A =
[[-150  444  119 -307  -28  293  108 -545 -300 -180 -169 -138]
 [-132  486  347 -293  -24  536  286 -601 -321 -197    9 -111]
 [-163  291 -316 -240  -83 -198 -270 -425 -246  -49 -491 -224]
 [-116  457  355 -261  -34  530  277 -625 -331 -201   26 -125]
 [-268  512 -210 -511   20  -68 -125 -326 -107   67 -439 -124]
 [ -78  256 -374   -1 -181 -230 -337 -492 -308 -106 -525 -240]
 [-143  284 -306 -196  -97 -195 -267 -454 -269  -86 -481 -227]
 [-164  402  -50 -313  -34   87  -30 -498 -277 -151 -298 -165]
 [-308  930  177 -673  100  510  324 -351  -92  -25 -209   88]
 [-396  818 -219 -785  108  -31  -78 -156  188  333 -466    8]
 [-394  839 -200 -788  111   -2  -56 -166  176  313 -456   19]
 [-268  533 -187 -516   24  -37 -101 -333 -113   50 -424 -113]
 [-165  400  -56 -314  -34   79  -35 -495 -276 -150 -303 -166]]
Rows and columns are counted from 0.
(0, 0) -> -150
(8, 11) -> 88
(12, 6) -> -35
(9, 6) -> -78
(8, 4) -> 100
(3, 6) -> 277
(8, 2) -> 177
(9, 8) -> 188
(1, 4) -> -24
(1, 9) -> -197
(4, 0) -> -268
(4, 4) -> 20
(8, 0) -> -308
(6, 3) -> -196
(3, 7) -> -625
(1, 2) -> 347
(6, 2) -> -306
(8, 10) -> -209
(11, 4) -> 24
(11, 1) -> 533
(11, 10) -> -424
(6, 9) -> -86
(4, 10) -> -439
(8, 7) -> -351
(4, 8) -> -107
(10, 7) -> -166
(1, 1) -> 486
(8, 5) -> 510
(2, 3) -> -240
(4, 2) -> -210
(2, 1) -> 291
(4, 7) -> -326
(5, 9) -> -106
(2, 5) -> -198
(2, 2) -> -316
(10, 2) -> -200
(11, 9) -> 50

x =
[[6 2 6 3 3 4 8 4 3 4 4 5 5 3 6]
 [5 1 6 4 4 3 7 4 3 4 6 4 4 2 6]
 [5 0 6 5 5 3 7 5 3 4 6 4 4 1 6]
 [5 0 6 5 5 3 7 5 3 4 6 4 4 1 6]
 [6 3 6 3 3 4 7 4 3 5 3 5 5 4 6]]
Rows and columns are counted from 0.
(0, 0) -> 6
(1, 0) -> 5
(1, 6) -> 7
(3, 2) -> 6
(4, 11) -> 5
(3, 8) -> 3
(2, 9) -> 4
(1, 1) -> 1
(2, 12) -> 4
(1, 13) -> 2
(0, 3) -> 3
(1, 8) -> 3
(4, 7) -> 4
(4, 10) -> 3
(4, 4) -> 3
(3, 4) -> 5
(2, 1) -> 0
(1, 3) -> 4
(4, 8) -> 3
(2, 0) -> 5
(0, 12) -> 5
(4, 6) -> 7

X =
[-1.42  3.41  0.23 -0.05 -0.08 -0.87  1.93 -5.63  0.88 -5.37 -7.40  1.62
  2.08]
X[0] -> -1.42
X[-11] -> 0.23
X[9] -> -5.37
X[4] -> -0.08
X[11] -> 1.62
X[5] -> -0.87
X[-6] -> -5.63
X[1] -> 3.41

data =
[-0.54 -3.93 -4.43 -4.99  1.61 -4.36 -4.98  6.47 -2.67  5.92 -3.77  5.99
 -3.75 -5.18 -4.56 -3.35]
data[0] = -0.54
data[3] = -4.99
data[5] = -4.36
data[13] = -5.18
data[12] = -3.75
data[1] = -3.93
data[4] = 1.61
data[9] = 5.92
data[11] = 5.99

grid =
[ 3.24  0.90  3.86 -1.62  2.65 -2.50 -4.34 -3.57 -2.16  0.60  6.07 -3.57
  0.13  1.79  2.72]
grid[0] => 3.24
grid[13] => 1.79
grid[9] => 0.60
grid[4] => 2.65
grid[5] => -2.50
grid[2] => 3.86
grid[6] => -4.34
